Each row is where one point has got to under a steady rotation. How many ticks took it there?
The counts run from 0 to 315.
[ -4  19  15 -29  10  -1   1 -24  -6  23 -10  26   4 -60 -13 -26 -47  -2
  10   0   5  21  21   3 -22  27  21  45   1 -20 -19  25  14 -35] | 91
[ 34 -17   4  10  42  15  12  -8  29   8  12   8  -4 -44  -5 -14  -9   5
 -35  25  50  37  18 -26 -35   2  19  -7  51  29 -27   2  14 -12] | 50
[ -9  12   0   4 -26  25  36 -20  -3  12  -4 -11  49 -55 -21 -22 -33 -16
 -10 -29  44 -11  36 -11  -1  25 -41 -26 -30   0  -7 -11 -21 -28] | 125
[  0 -19   5 -23  36  35 -20 -46  32  12 -16  33 -18 -10  21 -18  -9   1
 -14 -18  12  20 -25 -16   5  48   2  22  61  21   1   4 -18  26] | 308
[-28 -15   2 -23 -29  -5   9 -28 -22  22 -12  13  32 -51 -25 -45  -6 -26
   4 -33  18  -8  24  27  -4  37 -22  30  -5  -8   5  -4  10 -39] | 105
[  3  19  15 -20  12  19 -14 -15  40   6  36  11  -2 -52 -13   8 -54  -1
 -33  -3  30  23  -2 -10   5  -5  17   3  28  -5 -22  -2  20 -35] | 47
[-27 -17   0 -10  11  -4  28 -48 -23  18  -8  23  35 -46  22 -51  -4  10
   1 -26  21   5  15 -14  -8  36 -32   1  10  15  15   4 -34 -20] | 138
[-17  -2   1 -21  21  32 -35 -22  15  12 -26  34 -12 -11  18 -14  -7  -2
  -7 -18   1  18 -23 -18  19  58   0  23  44  23   4  13 -16  36] | 292
[ -3   1  14 -34  14   4 -19 -22   9  24  11  26  -6 -47  -2 -24 -37  -3
  -9  -2   4  14   4   7  -9  13  24  43  17 -25  -7  19  21 -32] | 75
[-19  -3  11 -36 -42  32   2 -12  12  10 -53  23  19 -17 -30 -30  17  23
  42  -1   6   9 -13   9   1  37 -26   6  21 -22  28 -21  22 -37] | 230
[ 30 -17  -6  28 -18   5  26   3 -10  12 -20 -16  18 -53 -31 -28  -6  -2
 -10  -8  58   6  35   9 -19  15 -16 -25 -10  13 -27   3  24 -54] | 97
[ 18   2  -4  -2  20  47  -3 -32  29   6  -7  31   0 -17   7  -2 -27  14
  -5 -13  14  25 -11 -49   1  45   2  -2  43  29  -3  -4 -20  26] | 296
[  2 -45   7 -14 -13  23  10 -40  14  17  11  33  32 -44 -18 -29 -18   2
  -5  -3  35  16  22  -2  -5  -3   6  27  31  14   6 -13   2 -57] | 61
[-19   9   1  -5  56 -12  22   1  -7  10 -15  -1 -31 -44  30 -44  19   6
 -13 -19  26 -15   9  10 -19  62  -5 -31   8   4 -13  41  -9   7] | 147
[ -4   4  -7  19  -4   5  31 -13 -13  11   6 -27  12 -54 -12 -32   7  -8
 -13 -23  48 -22  32  22  10  34 -37 -50 -16   3 -25  -4   3 -21] | 129
[ -9  -3   2 -38  -5  -1  -8  -6  -7  26   1  -2   1 -53 -28 -26  -6 -13
   4  -7   2 -21  10  54   9  16   4  35   6 -29  -6  10  43 -42] | 88
[-36 -25 -12 -29  13   1  15 -28  -9  23 -14   8  12 -31  23 -50  35   9
   0 -30  22 -24  22  21  -5  42 -26 -17  11  11  19   6 -25  -8] | 150
[-11  10   8 -17  27  36  37 -30  23  11  -1  30  -4 -26  27 -18 -23  36
   0   6   9  24  14 -42 -26  26  -7 -17  19   7   6   1 -45 -10] | 171
[ -7  -1  -3 -23  20  12  14  -6   8   0 -43  23 -17 -12  -4 -35  45  27
  13  24  17   4   7  16 -34  38  14  -6  44   0  21  20  23  -9] | 211
[ -8 -11  -5 -24  42   3 -41 -23   9   5  -3  17 -24 -24  20 -13  -5 -10
 -23 -16   0   2 -33   6  17  46  10  28  38  14  -9  23  -2  36] | 10
[ 16   0   0  10 -27  25  -2  10  -4  -1 -32 -28   9 -10 -48  -4  14  19
  17  -5  42  -6  -4  24  20  40 -26 -59  -2  -2   0 -13  24  -2] | 254
[-45  37  13 -47  11  14  -2 -21   5  19  13  37  -4 -47  11 -45 -25  -6
 -12 -41 -14 -13   6   1  12  38 -19   0  11 -42   1   1 -15  -5] | 152
[  1  10   0 -28 -28  54 -28 -23  39   9  15  25  27 -30 -12   6 -35  10
 -17 -24   5  13 -22   1  43  19  -9  -5  46   5   1 -33 -11  -7] | 310
[ 16  30  11   2  -9  -4  12   0   5   4   8 -19  15 -54 -40 -26 -47  -3
 -15 -10  29  -4  33  -2  -5  13   0 -14 -24 -19 -42   8  22 -47] | 96
[ 22 -42 -11  21   9  44   4 -41  17   8  13  17  10 -27   3 -15 -15   6
 -35 -18  51  26 -15 -20  18  22 -24 -10  46  51 -24 -11 -15   0] | 17
[ 13   3   9  16  40  14  -6 -27  37  -3   8   6 -13 -46   7  -8 -46   7
 -36   3  30  30  -5 -34   0  35  12 -15  40  28 -39  10 -10  22] | 18
[-19   2  13 -36  -4  29  17  -9  11  11 -38  33   0 -14  -3 -41   6  22
  32  21   7  26   4   0 -34  35  -8  21  33  -8  29   3   2 -14] | 215
[  5  10   9  -3  36 -21   3   0 -10  10 -13 -18 -18 -57  -3 -22 -19 -21
 -11  -2  36  -3  13   4 -25  53  13  -7 -10  -8 -27  45  20  -2] | 115
[-47  -2   0 -23   2   1  -4  -4  -8   8  -1   3   3 -39 -10 -45  26 -10
 -22 -39  15 -29  16  42  21  36 -26 -31   2 -14   5  -3   2 -19] | 149
[ 13  30  -1  -1  28   3  31 -12   2   6 -12  -3  -6 -66 -21 -17 -54  -2
  -5  -5  30  21  23 -37 -28  44   3 -13 -13  -4 -38  43   6 -12] | 111
[ 19   4  14 -11 -20  34   4 -26  38   8  36   9  19 -44 -27  -6 -36   3
 -33  -8  43  11  16  -5  21 -20  -2 -11  30  21 -39 -20  13 -66] | 48
[-15  30   4 -35  10  33 -49 -15  24  12   6  20 -10 -31   1  -3 -44  -7
  -9 -28  -3   6 -34  -5  37  50   0   8  46 -17   7  -5 -10  23] | 293
[-24  27   6 -40  -1  -3 -18  -8 -23  32  -8  -2   4 -59 -12 -43 -35 -10
  -3 -41  -3 -20   7  25  10  42  -9  17  -9 -43  -2   9   6  -9] | 120
[ 13   1   6   3 -30  38  25  12  22 -15 -36  -9   6 -21 -35 -23  24  27
  13  26  53   0  15   9 -16  28 -14 -50   9 -11   2  -5  25 -36] | 222
[ 13 -16  -5   9  12   6  43 -22 -23  17 -26  13  28 -53 -12 -27 -42   0
   3  -2  43  20  24 -32 -46  44 -12  11 -14  14 -17  16  -9 -16] | 110
[ 28 -21   9  -9  25  18  23 -32  13  14   6  20   9 -54  -4 -24 -29   5
 -12  13  31  32   9 -24 -25   2  19  33  28  14  -4  18   4 -39] | 62
[-21 -18  -1 -18  15  23  25  -7   7  11 -14   3  -3 -18  -1 -30  53  19
 -17   0  32 -20  26  25  -8  25 -22 -57  36  22  10   7   6 -22] | 178
[-20  45  14 -55  15  32   7   0  28   3  -6  43  -3 -25   7 -16 -23  31
   7   9 -13  27 -11  -4 -13  30  10   4  34 -34  18  11  -6 -37] | 200
[-10 -25  -3  -3 -12 -13   8  -7 -29  11 -14 -29   2 -39 -18 -48  23  -9
 -10 -43  24 -35  11  56   4  50 -25 -16 -17  -2  -8   4  25 -29] | 117
[  0  42   9 -13 -26  38  -3  -4  24  13 -29  13  17 -30 -31   2 -51  21
  18 -27  18  18   4 -19  11  54  -9  -6  10 -31   0  -5  13  -5] | 249
[-46   4   6 -37   3   4   4  -8  12  10  11  10 -12 -32   8 -51  19   5
 -21 -36   3 -44  13  34  19  24 -25 -32   8 -19   5  -8  -2 -30] | 165
[-23  25  -2 -27  22  20 -40  12  18   2   0   0 -32 -25   1 -13 -14  -1
 -18 -38   9 -18 -31  26  32  59   9  -6  31 -22   0  13  14  31] | 289
[  5  43   4 -36 -34  45   4  12  33  11  -9  14  22 -39 -26 -20 -41  30
  15   6  10  16   6  -5  -6  14 -11 -15   5 -46  20  -3  10 -43] | 217
[  9  -7 -10  12  58   4 -19 -15  20   2  -8 -10 -41 -22   3 -12  -3  -2
 -35 -10  31   7 -23  -9   8  60  10 -17  26  24 -35  15  10  32] | 6
[ 18 -27  -8  22  -7  21  -3   0  -6  -7 -44 -14  -6  -8 -15 -35  38   6
  -6 -12  49   3 -19  13   5  74 -31 -34  20  28  -6  -3   6  15] | 271
[-28  16   5 -19  41  24  26 -29  12   2   0  32  10 -45  28 -35 -30  13
  -8  -9   8  18   8 -41 -17  29  -7 -10   2   3  -3   7 -44  -2] | 155
[ 27   9  -4  16  31  29  -2  -5  17  -2 -23  -8 -15  -5  -3  -5   1  11
 -10  -4  46  21 -31 -32  -1  69  -6 -33  33  22 -22  14  -5  43] | 284
[  6 -15  -2   6 -34  41 -24 -32  11   1   8  18  31 -26 -21  -8 -37   0
 -17 -32  23  17  -7 -15  43  38 -28  -8  18  17 -10 -39 -10 -12] | 0
[  9   1  10 -15   6  -4 -16  10  19  10  17 -12 -19 -52 -40 -15   6   2
 -33   3  36 -14  16  48   0 -10  11 -27  12   2 -41  -1  47 -52] | 68
[ 11  21  13  -5  25  54 -18  -4  38   7  24   7 -12 -26  -9   5 -47   6
 -32  -3  27  26 -20 -35  12  34   2 -26  41   9 -24  -2  -5  16] | 313
[-27  -8  -4 -38 -17  36 -46 -13  11  -6  -1   9  -2  -5  -9 -20   5  -6
 -14 -30   8 -22 -34  36  54  45 -24 -12  33  -9   3 -17  26   3] | 290
[  1 -17 -11  -4 -17  51  -4 -35   8   7 -27  17  31 -14   2 -26  -9  15
   9 -25  26  18 -13 -18  16  57 -34   6  18  20  11 -19 -15  22] | 279
[ 15 -13   8   0 -23  14  21 -39  -3  12 -18   8  41 -53 -28 -30 -32  -3
  12 -13  37   7  35  -4 -14   4 -20  25   2  -1  -8 -23   3 -54] | 93
[ -9  11  -5 -38   4  13 -38 -28  18  28  28  17  -9 -41   2 -24 -35 -10
 -37 -22  -1  -2 -13  20  36  22  11  21  48 -12 -20   7  10  -4] | 27
[ 14  -5  -2   2 -33  34  14  10  11 -12 -40 -12  -4 -10 -43 -14  22  25
  17   2  55  -8   7  11  -1  41 -20 -52   8   3   2  -8  29  -7] | 238
[ 18  19  -3  -1  23  13 -39   7  35  -6   5  -2 -34 -21 -14  -6 -10   8
 -36  -3  32  -9 -20 -12  19  43   6 -45  37  -4 -27  14   8  23] | 301
[ -6  38  15  -5  26  13  21  12  13   3   9  -2  -3 -51   1 -15 -18   6
 -32 -25  17 -18  26   0   6  28  -7 -64 -10 -21 -36  16 -16 -16] | 144
[ 17 -24   3  -3  54   0 -30 -10  22  -2   8  -5 -38 -30   9 -13  -4  -4
 -42   8  27   5 -14   9   8  42  11  -9  44  35 -23  29  12  18] | 22
[ 23 -23  -4  13 -13  26 -13 -15  28   6  27 -20 -11 -26 -20  -3  -2   6
 -44 -29  42 -17  -1  17  32   9 -23 -46  41  20 -32  -1  11 -26] | 20
[-33  32   5 -36  43 -11   7   5   1  14   2  -7 -20 -45  11 -38   4   1
 -27 -37   9 -31   6  27  15  42 -14 -40  -4 -32 -18  21  -1  -7] | 148
[-38 -38  -5 -36  21  17  10 -27  -5  17 -23  32   5 -23  29 -49  35  16
 -16 -15  13 -18   8  17 -11  21 -29 -24  15   2  23   1 -27 -13] | 166
[-40  10   4 -30 -12  20  20 -31  -1  22   8  16  25 -49   0 -34  -1   3
 -15 -41   7  -9   7   8  17  19 -42 -18   0 -24  18 -17 -29 -34] | 153
[  8  44  30 -26 -15  33  22  17  38  -9  -8  10   0 -24 -30  -3  -6  36
  11  12  32   4  22  -2  -4   0  -6 -62   1 -30  -4  -7  16 -45] | 205
[-10 -15  -6   5  32   2  25  -2 -11  15 -19  -6  -5 -36  12 -40  36   9
 -26 -15  35 -19  17   8 -10  42 -30 -58   8  36  -7   7 -14   2] | 146
[  6   3  17  -3  -4  33  39  10  21  -3 -20   4   8 -14 -28 -26  24  36
   6  24  47   5  26  -2 -22  12 -12 -65  21   7  10 -17  16 -45] | 206
[ 17  50   4 -11 -30  38   3  22  33  -8  -9  -3  -4 -23 -53  -8  -7  27
   1  13  41   9   7   6 -11  26   2 -47   0 -41  -5  -7  28 -39] | 221
[ 24 -24  -1  13   0  49   6 -26  24  -5  -6   3   6 -11 -15  -8   9  17
 -24  -4  42  14 -16 -10  20  26 -29 -42  33  50 -10 -20   0   3] | 299
[-11  -3   9 -25 -14  51  29 -22   9   0  -3  36  23 -31   0 -33   2  30
   3   6  28  19  19  -9  -7  10 -19 -20  26   5  32 -19 -28 -43] | 186
[ -9  15  -1 -17  19   0  10 -31 -21  13 -14  15  15 -55  14 -31 -49  -7
   5 -14   2  16   3 -30 -14  55  -3  18 -17 -11 -12  25 -14  -2] | 123
[ -9  12   5 -23  20  -5   7 -16 -10  10 -21  24   8 -63  -9 -35 -60 -22
   0 -10  -3  19   9 -16 -16  43   7  44  -3 -22 -12  33   5 -12] | 107
[ -9   3  -4   6  15  25  53 -16  13   1   5   5  17 -47  17 -36  10  14
 -11 -15  49  -1  32 -23  -9  18 -25 -52   3  23   5  -5 -28 -13] | 158
[ 16   4  12  -4  -3  41  27 -12   8  -2 -36  39  12 -19 -10 -22  -3  38
  39  32  37  41  14 -32 -40  40 -12  -4  22   6  15  -7  -2 -24] | 219
[  3 -10   8 -28 -14  19   8  11   4   1 -37   1 -11  -5 -20 -35  63  22
 -15  12  38 -20  16  34 -13  29 -10 -36  35  -7  28   4  35 -35] | 210
[ -9  28   9 -14  -4  40  34   0  29  -1  16   5  18 -33  -4 -12  -8  38
 -21 -18  28  -2  19 -15   6   5 -24 -66   1  -9  -3 -17 -14 -37] | 173
[-13  19  -7 -43  15  18  -6  16   0   1 -50  33 -27 -18 -12 -26  11  15
  33  17   1   6 -13   6 -19  55  19  10  27 -52  16  23  27 -14] | 228
[-29 -27  -7 -16  28 -16  23 -40 -22  28 -23  11  -5 -54  20 -60  29  -9
   1 -38  12 -15  10  16  -8  46 -34   3  -7  12   4  12  -9  -8] | 134
[ 15 -37   3 -19  49  -2  -6  -6  -1  20   2  16 -34 -28   2 -40  26   1
 -36  15  34   2   1  29 -11  10  24   4  41  19 -19  36  27 -22] | 54
[-14  53  13 -33  29  34  19   2  33  -2  17  28   8 -36   1 -11 -30  29
  -4  14  14  10   9 -30 -30  14   8 -32  21 -17   4  10 -13 -32] | 188
[ 20  14  11  -7 -16  27  12 -11  29   4  26  -8  14 -51 -39  -7 -30   6
 -27 -11  36  15  27   7   4 -23  -3  -8  20   5 -29 -12  26 -67] | 64
[-13  11  -7 -22  16  25 -21 -12   6   9 -46   7 -16 -16   4 -29 -10  -1
  17  -5   3   7 -31  -6  -8  76   3  15  29 -20  23  33  12  41] | 260
[  6   9   2  -7  -2  -9  -2  16  -1  10 -11 -28  -8 -45 -40 -29 -11 -15
 -15 -11  31 -19  16  37  -5  30   7 -16 -16 -24 -27  26  40 -38] | 100
[  3 -39   8 -12  26 -20  -2  -2 -14  20 -27   4 -12 -40  -3 -42  19  -8
  -7   5  29   5  11  13 -34  36   7  24  20   1 -12  29  30 -23] | 86
[-19 -10   1 -33  -1  10 -26  -2  20  15  25  10  -3 -42 -15 -34   8  -6
 -27  -8   8 -19   5  56  13  -3   1  19  48 -18 -18  -4  35 -49] | 56
[ 22  36   2  -6  10  45 -19 -19  35   4   4   2  -5 -21  -7  -1 -51  10
 -21 -17  16  24 -20 -28  26  43   8 -27  38   0 -25 -14  -8  14] | 297
[ -9 -18   4 -17   6  12   4   2   1  -3 -68  26 -23  -1 -10 -35  38  17
  17  29  19   0  -6  12 -24  53  -1  14  25  -3  28  14  31 -12] | 227
[-21  23  -3 -17  23 -18  -1  16 -12  13   9 -14 -15 -48  -6 -30  -3  -5
 -18 -37  11 -26  13  32  19  45  -5 -30 -19 -39 -23  31   8   1] | 132
[ 18  45   3   0  -5  20  -9  19  15  -6 -27 -15 -14 -20 -36   7 -19  17
   8  -7  23  -6  -7  -6  12  68  -8 -46  -7 -26 -23  -2  24  12] | 253
[-10  31   6 -44 -33  31 -26  16   0   1 -35   9   0 -31 -30 -17 -21  -2
  22 -10 -10   1 -22  20  20  51   1   8  23 -52  11   5  26  -7] | 245
[ -6   0  10 -30  33 -30 -13  -3 -17  22 -18   6  -8 -62  -3 -38 -17 -16
 -11   0   4   3   6  20 -16  58  33  34  -3 -27 -18  33  19  -7] | 103
